128 stands for zero in the data rows.
Here is a table of points, one per row:
c(134, 161, 121, 255, 121, 48, 53, 38, 136, 176, 108, 144, 109, 227, 111,
  156, 139, 47, 201, 135, 157, 120, 147, 105, 187, 138, 104, 122, 162, 174,
  144, 115, 124, 199, 187, 200)
c(101, 119, 127, 104, 117, 129, 90, 102, 176, 178, 94, 117, 105, 196, 187,
  85, 160, 146, 84, 150, 76, 158, 113, 148, 133, 132, 144, 180, 172, 71,
  118, 98, 83, 127, 114, 174)
c(166, 93, 133, 135, 157, 142, 93, 85, 121, 104, 149, 107, 98, 191, 151,
  127, 165, 83, 188, 128, 121, 135, 131, 145, 127, 152, 79, 192, 137, 116,
  120, 133, 219, 110, 157, 142)
c(133, 76, 95, 164, 102, 144, 117, 139, 109, 99, 206, 107, 77, 149, 106,
  125, 140, 101, 111, 130, 154, 167, 137, 119, 144, 126, 91, 141, 114, 161,
  106, 131, 144, 63, 131, 122)
c(118, 109, 122, 68, 195, 238, 190, 175, 148, 117, 55, 135, 122, 42, 217,
  138, 81, 195, 98, 205, 152, 80, 37, 113, 82, 112, 212, 151, 207, 129,
  81, 175, 135, 129, 66, 126)
c(144, 130, 148, 119, 180, 140, 135, 127, 126, 157, 136, 146, 133, 107, 124,
  115, 92, 109, 132, 106, 112, 89, 161, 107, 78, 102, 177, 120, 102, 84,
  151, 114, 135, 119, 139, 101)
c(211, 148, 175, 133, 139, 146, 155, 184, 107, 81, 131, 97, 137, 87, 119,
  148, 117, 133, 137, 69, 148, 93, 131, 170, 139, 102, 141, 138, 118, 122,
  170, 175, 152, 113, 157, 88)
c(107, 97, 136, 117, 94, 154, 94, 154, 101, 160, 96, 160, 76, 73, 104,
  91, 164, 167, 91, 130, 114, 161, 103, 186, 133, 95, 140, 106, 121, 150,
  110, 122, 105, 93, 105, 178)
c(112, 109, 107, 114, 117, 123, 118, 136, 152, 153, 172, 146, 138, 100, 66,
  103, 100, 122, 76, 166, 102, 154, 115, 129, 112, 160, 104, 109, 132, 111,
  103, 111, 95, 114, 119, 84)
c(113, 144, 124, 120, 150, 120, 81, 91, 136, 132, 137, 116, 130, 140, 136,
  118, 140, 134, 122, 115, 80, 112, 155, 160, 101, 117, 106, 108, 117, 60,
  141, 100, 136, 104, 113, 151)
c(125, 114, 132, 93, 115, 95, 177, 119, 125, 103, 157, 94, 153, 143, 92,
  118, 119, 163, 151, 90, 100, 88, 115, 176, 113, 122, 149, 176, 103, 78,
  146, 87, 136, 123, 134, 89)
c(120, 110, 192, 84, 166, 177, 191, 197, 36, 63, 145, 196, 146, 105, 147,
  148, 146, 138, 137, 153, 95, 87, 185, 85, 113, 180, 133, 36, 136, 159,
  100, 149, 89, 85, 64, 143)
c(117, 180, 131, 169, 124, 66, 175, 116, 110, 95, 84, 130, 145, 146, 144,
  177, 89, 105, 183, 101, 123, 88, 172, 78, 156, 171, 110, 112, 101, 128,
  126, 86, 118, 192, 172, 94)
c(121, 146, 73, 142, 76, 81, 138, 81, 145, 170, 158, 146, 150, 157, 89,
  115, 105, 119, 127, 122, 116, 173, 165, 91, 137, 102, 97, 84, 121, 118,
  91, 68, 118, 175, 149, 119)
c(131, 146, 121, 93, 151, 116, 171, 133, 61, 57, 131, 134, 154, 143, 87,
  178, 138, 74, 179, 170, 143, 143, 157, 92, 185, 142, 92, 89, 120, 199,
  102, 144, 173, 115, 142, 93)
c(116, 172, 171, 96, 147, 144, 127, 126, 125, 155, 152, 145, 92, 115, 101,
  127, 115, 167, 124, 65, 97, 91, 150, 162, 112, 108, 131, 127, 112, 97,
  161, 129, 84, 140, 145, 97)
c(110, 120, 136, 122, 106, 196, 138, 140, 101, 101, 124, 89, 105, 145, 144,
  43, 150, 155, 94, 113, 149, 182, 117, 179, 138, 157, 140, 166, 130, 124,
  133, 128, 100, 45, 95, 205)
c(142, 136, 186, 132, 172, 134, 108, 131, 78, 120, 147, 113, 134, 175, 147,
  144, 174, 92, 154, 127, 115, 94, 160, 125, 109, 134, 109, 107, 130, 119,
  141, 107, 150, 133, 151, 138)
c(112, 131, 159, 151, 88, 128, 108, 110, 78, 111, 126, 123, 121, 118, 112,
  107, 150, 164, 78, 118, 137, 158, 134, 180, 141, 133, 131, 122, 97, 158,
  131, 143, 125, 108, 127, 143)
c(174, 180, 144, 115, 190, 72, 149, 129, 87, 144, 101, 160, 182, 109, 110,
  200, 106, 115, 178, 135, 106, 19, 175, 73, 101, 139, 136, 96, 132, 108,
  172, 163, 122, 255, 136, 98)
c(99, 95, 126, 140, 136, 198, 115, 173, 128, 173, 130, 162, 137, 60, 123,
  140, 124, 143, 91, 154, 141, 126, 121, 112, 169, 110, 123, 84, 133, 137,
  103, 171, 121, 90, 101, 129)
c(95, 129, 133, 137, 123, 98, 92, 113, 107, 143, 79, 108, 90, 153, 116,
  108, 144, 157, 108, 103, 139, 171, 141, 129, 153, 131, 75, 115, 124, 167,
  105, 113, 148, 115, 124, 223)
c(105, 96, 130, 135, 114, 175, 81, 139, 141, 186, 97, 170, 133, 94, 142,
  129, 96, 135, 72, 183, 122, 141, 106, 148, 110, 116, 113, 98, 153, 165,
  128, 165, 90, 115, 84, 134)
c(94, 151, 120, 124, 98, 82, 118, 88, 177, 219, 121, 160, 115, 131, 152,
  123, 119, 168, 68, 102, 94, 159, 41, 167, 115, 116, 153, 100, 128, 82,
  164, 120, 68, 198, 102, 145)
c(137, 121, 113, 117, 176, 94, 55, 124, 164, 187, 115, 161, 160, 97, 137,
  119, 109, 147, 135, 104, 162, 76, 139, 150, 105, 106, 139, 156, 145, 121,
  137, 139, 184, 192, 139, 112)
c(142, 161, 173, 124, 96, 202, 202, 140, 87, 55, 105, 120, 130, 115, 144,
  122, 170, 150, 132, 109, 132, 106, 121, 117, 138, 161, 139, 122, 109, 167,
  154, 146, 130, 67, 145, 148)
c(123, 122, 142, 109, 131, 170, 151, 133, 114, 81, 110, 138, 120, 62, 150,
  112, 109, 146, 92, 127, 123, 130, 79, 143, 140, 96, 157, 129, 141, 146,
  135, 186, 136, 117, 132, 124)
c(106, 117, 85, 112, 151, 98, 137, 169, 90, 123, 108, 127, 149, 83, 131,
  121, 152, 104, 124, 154, 140, 105, 209, 79, 166, 165, 94, 70, 131, 236,
  94, 91, 153, 134, 117, 188)
c(141, 123, 164, 134, 100, 146, 108, 96, 143, 146, 104, 124, 119, 94, 125,
  159, 139, 148, 101, 96, 155, 153, 108, 170, 150, 104, 150, 147, 127, 134,
  132, 146, 109, 122, 106, 154)
c(110, 136, 124, 136, 95, 175, 157, 121, 106, 47, 156, 72, 134, 185, 179,
  146, 139, 115, 171, 119, 107, 201, 92, 104, 150, 153, 143, 162, 131, 128,
  121, 122, 83, 71, 177, 136)
c(160, 118, 103, 148, 61, 54, 102, 113, 193, 133, 186, 125, 134, 141, 71,
  150, 139, 79, 113, 139, 140, 160, 124, 135, 99, 114, 121, 114, 145, 112,
  156, 165, 107, 190, 159, 48)
c(125, 140, 113, 131, 98, 135, 190, 121, 183, 80, 129, 53, 124, 164, 151,
  74, 114, 156, 168, 110, 101, 170, 105, 121, 135, 133, 144, 226, 64, 116,
  139, 83, 127, 119, 139, 143)
c(124, 142, 127, 157, 99, 112, 141, 153, 141, 170, 120, 173, 142, 57, 149,
  138, 100, 96, 100, 177, 152, 112, 88, 83, 123, 112, 138, 86, 151, 123,
  126, 145, 60, 148, 89, 101)
c(119, 130, 135, 94, 162, 167, 175, 192, 138, 121, 102, 187, 148, 94, 155,
  159, 89, 153, 99, 176, 134, 90, 118, 78, 112, 134, 166, 109, 184, 130,
  136, 118, 136, 132, 79, 137)
c(124, 128, 77, 134, 94, 106, 47, 76, 198, 158, 136, 77, 108, 213, 128,
  108, 134, 97, 164, 120, 118, 177, 61, 119, 120, 147, 156, 192, 144, 91,
  117, 104, 146, 154, 115, 96)
c(138, 96, 100, 72, 141, 106, 137, 167, 140, 119, 167, 78, 127, 120, 87,
  108, 149, 162, 116, 93, 118, 145, 144, 216, 66, 119, 121, 205, 100, 77,
  120, 156, 202, 73, 147, 107)
c(141, 144, 120, 118, 122, 56, 175, 133, 159, 123, 135, 98, 151, 130, 135,
  132, 105, 140, 186, 136, 148, 119, 154, 102, 140, 158, 138, 98, 92, 121,
  167, 111, 139, 163, 137, 105)
c(137, 86, 78, 139, 130, 158, 98, 124, 154, 122, 141, 135, 110, 168, 146,
  129, 143, 99, 124, 168, 195, 130, 123, 111, 132, 105, 108, 143, 109, 132,
  87, 122, 135, 100, 136, 132)
c(158, 137, 102, 199, 159, 73, 103, 105, 168, 131, 147, 119, 149, 170, 72,
  154, 138, 70, 179, 94, 170, 134, 161, 91, 125, 88, 84, 149, 119, 139,
  124, 110, 174, 151, 164, 49)
Along one direction, these points spread out more than along any other. Take the direction at right angles to it along which they spread out most. Then take the direction at right angles to both along which they spread out most. Go by this last direction. How many in every 100 of the points above lie lower along it than each point below? Answers are rounded to whole numbers. More than half of the points above lie lower than the first one.
c(121, 146, 73, 142, 76, 81, 138, 81, 145, 170, 158, 146, 150, 157, 89,
  115, 105, 119, 127, 122, 116, 173, 165, 91, 137, 102, 97, 84, 121, 118,
  91, 68, 118, 175, 149, 119) -> 69
c(120, 110, 192, 84, 166, 177, 191, 197, 36, 63, 145, 196, 146, 105, 147,
  148, 146, 138, 137, 153, 95, 87, 185, 85, 113, 180, 133, 36, 136, 159,
  100, 149, 89, 85, 64, 143) -> 13
c(116, 172, 171, 96, 147, 144, 127, 126, 125, 155, 152, 145, 92, 115, 101,
  127, 115, 167, 124, 65, 97, 91, 150, 162, 112, 108, 131, 127, 112, 97,
  161, 129, 84, 140, 145, 97) -> 67
c(134, 161, 121, 255, 121, 48, 53, 38, 136, 176, 108, 144, 109, 227, 111,
  156, 139, 47, 201, 135, 157, 120, 147, 105, 187, 138, 104, 122, 162, 174,
  144, 115, 124, 199, 187, 200) -> 56
c(119, 130, 135, 94, 162, 167, 175, 192, 138, 121, 102, 187, 148, 94, 155,
  159, 89, 153, 99, 176, 134, 90, 118, 78, 112, 134, 166, 109, 184, 130,
  136, 118, 136, 132, 79, 137) -> 72
c(105, 96, 130, 135, 114, 175, 81, 139, 141, 186, 97, 170, 133, 94, 142,
  129, 96, 135, 72, 183, 122, 141, 106, 148, 110, 116, 113, 98, 153, 165,
  128, 165, 90, 115, 84, 134) -> 90
c(137, 121, 113, 117, 176, 94, 55, 124, 164, 187, 115, 161, 160, 97, 137,
  119, 109, 147, 135, 104, 162, 76, 139, 150, 105, 106, 139, 156, 145, 121,
  137, 139, 184, 192, 139, 112) -> 92
c(158, 137, 102, 199, 159, 73, 103, 105, 168, 131, 147, 119, 149, 170, 72,
  154, 138, 70, 179, 94, 170, 134, 161, 91, 125, 88, 84, 149, 119, 139,
  124, 110, 174, 151, 164, 49) -> 44
c(113, 144, 124, 120, 150, 120, 81, 91, 136, 132, 137, 116, 130, 140, 136,
  118, 140, 134, 122, 115, 80, 112, 155, 160, 101, 117, 106, 108, 117, 60,
  141, 100, 136, 104, 113, 151) -> 51
c(118, 109, 122, 68, 195, 238, 190, 175, 148, 117, 55, 135, 122, 42, 217,
  138, 81, 195, 98, 205, 152, 80, 37, 113, 82, 112, 212, 151, 207, 129,
  81, 175, 135, 129, 66, 126) -> 82
c(106, 117, 85, 112, 151, 98, 137, 169, 90, 123, 108, 127, 149, 83, 131,
  121, 152, 104, 124, 154, 140, 105, 209, 79, 166, 165, 94, 70, 131, 236,
  94, 91, 153, 134, 117, 188) -> 21
c(99, 95, 126, 140, 136, 198, 115, 173, 128, 173, 130, 162, 137, 60, 123,
  140, 124, 143, 91, 154, 141, 126, 121, 112, 169, 110, 123, 84, 133, 137,
  103, 171, 121, 90, 101, 129) -> 62
